X =
[[129 134 132 130 129 127 146 143 137]
 [130 135 133 140 130 128 135 135 130]
 [132 129 130 138 127 129 141 149 137]]
X[-3,-9]	129
X[2,8]	137
X[-2,2]	133
X[-3]	[129, 134, 132, 130, 129, 127, 146, 143, 137]
X[-3,-6]	130
X[1,-6]	140
X[1,5]	128
X[1,1]	135

x =
[[140 138 139 144 136 143]
 [144 130 135 139 136 133]
 [144 138 138 138 141 148]
 [146 137 136 138 139 143]
 [134 156 141 135 133 147]
 [131 136 143 136 155 145]
 [147 155 136 135 132 137]]
x[0, -6]	140
x[:, -5]	[138, 130, 138, 137, 156, 136, 155]
x[4, -3]	135
x[-7, -4]	139
x[-4]	[146, 137, 136, 138, 139, 143]
x[1, -3]	139
x[3, 5]	143
x[-3, 0]	134
x[:, 2]	[139, 135, 138, 136, 141, 143, 136]
x[-4, -2]	139
x[-2]	[131, 136, 143, 136, 155, 145]
x[:, -6]	[140, 144, 144, 146, 134, 131, 147]
x[:, 3]	[144, 139, 138, 138, 135, 136, 135]
x[6, 3]	135
x[1, -1]	133
x[4, -1]	147

M = [143, 110, 141, 109, 137, 131, 124, 129, 103, 130, 146, 110]
M[0] -> 143
M[5] -> 131
M[1] -> 110

data =
[[129 121 127 127 127]
 [131 124 127 128 130]
 [127 104 139 121 127]
 [128 127 131 127 129]
 [130 122 136 126 133]
 [131 127 124 129 130]
 [125 116 138 124 127]
 [122 141 115 131 118]
 [127 131 117 130 123]
 [123 119 127 125 120]
 [132 120 138 126 135]
 [131 126 134 128 134]
 [129 118 135 125 130]
 [129 125 125 128 127]
 [124 103 135 120 121]
 [123 116 128 124 120]]
data[0][0] => 129
data[0][2] => 127
data[13][0] => 129
data[0][4] => 127
data[5] => [131, 127, 124, 129, 130]
data[9] => [123, 119, 127, 125, 120]
data[3][1] => 127
data[:, 1] => [121, 124, 104, 127, 122, 127, 116, 141, 131, 119, 120, 126, 118, 125, 103, 116]
data[10][2] => 138
data[:, 2] => [127, 127, 139, 131, 136, 124, 138, 115, 117, 127, 138, 134, 135, 125, 135, 128]
data[10] => [132, 120, 138, 126, 135]
data[13][2] => 125
data[3][4] => 129
data[9][1] => 119
data[14][0] => 124
data[0] => [129, 121, 127, 127, 127]
data[0][3] => 127
data[:, 4] => [127, 130, 127, 129, 133, 130, 127, 118, 123, 120, 135, 134, 130, 127, 121, 120]
data[5][1] => 127
data[13][1] => 125
data[7][2] => 115
data[11][3] => 128
data[4][2] => 136
data[13][4] => 127
data[2][3] => 121
data[12][1] => 118
data[13][3] => 128
data[8] => [127, 131, 117, 130, 123]
data[7][4] => 118
data[:, 3] => [127, 128, 121, 127, 126, 129, 124, 131, 130, 125, 126, 128, 125, 128, 120, 124]
data[1][1] => 124
data[4] => [130, 122, 136, 126, 133]

m =
[[133 134 120 132 137 148 118 150 115 128 125 122 132 135 108]
 [134 141 138 146 143 143 132 111 126 140 136 136 136 137 110]
 [110 115 130 115 140 143 120 136 110 128 107 124 112 120 147]]
m[0,0] => 133
m[1,12] => 136
m[1,8] => 126
m[0] => [133, 134, 120, 132, 137, 148, 118, 150, 115, 128, 125, 122, 132, 135, 108]
m[:, 12] => [132, 136, 112]
m[2,0] => 110
m[0,4] => 137
m[2,2] => 130
m[2] => [110, 115, 130, 115, 140, 143, 120, 136, 110, 128, 107, 124, 112, 120, 147]
m[1,14] => 110
m[0,9] => 128
m[0,11] => 122
m[0,12] => 132
m[1] => [134, 141, 138, 146, 143, 143, 132, 111, 126, 140, 136, 136, 136, 137, 110]

arr =
[[143 136 124 128 143 118 117 141 126 131 128 130 140 136]
 [132 145 128 128 130 134 125 132 139 128 125 133 133 149]
 [129 141 132 140 127 138 106 114 122 144 138 138 125 134]]
arr[0,0]: 143
arr[0,4]: 143
arr[0,8]: 126
arr[1,7]: 132
arr[0,9]: 131
arr[:, 13]: [136, 149, 134]
arr[1]: [132, 145, 128, 128, 130, 134, 125, 132, 139, 128, 125, 133, 133, 149]
arr[1,6]: 125
arr[2,3]: 140
arr[0,13]: 136
arr[:, 0]: [143, 132, 129]
arr[:, 7]: [141, 132, 114]
arr[2,13]: 134
arr[1,12]: 133
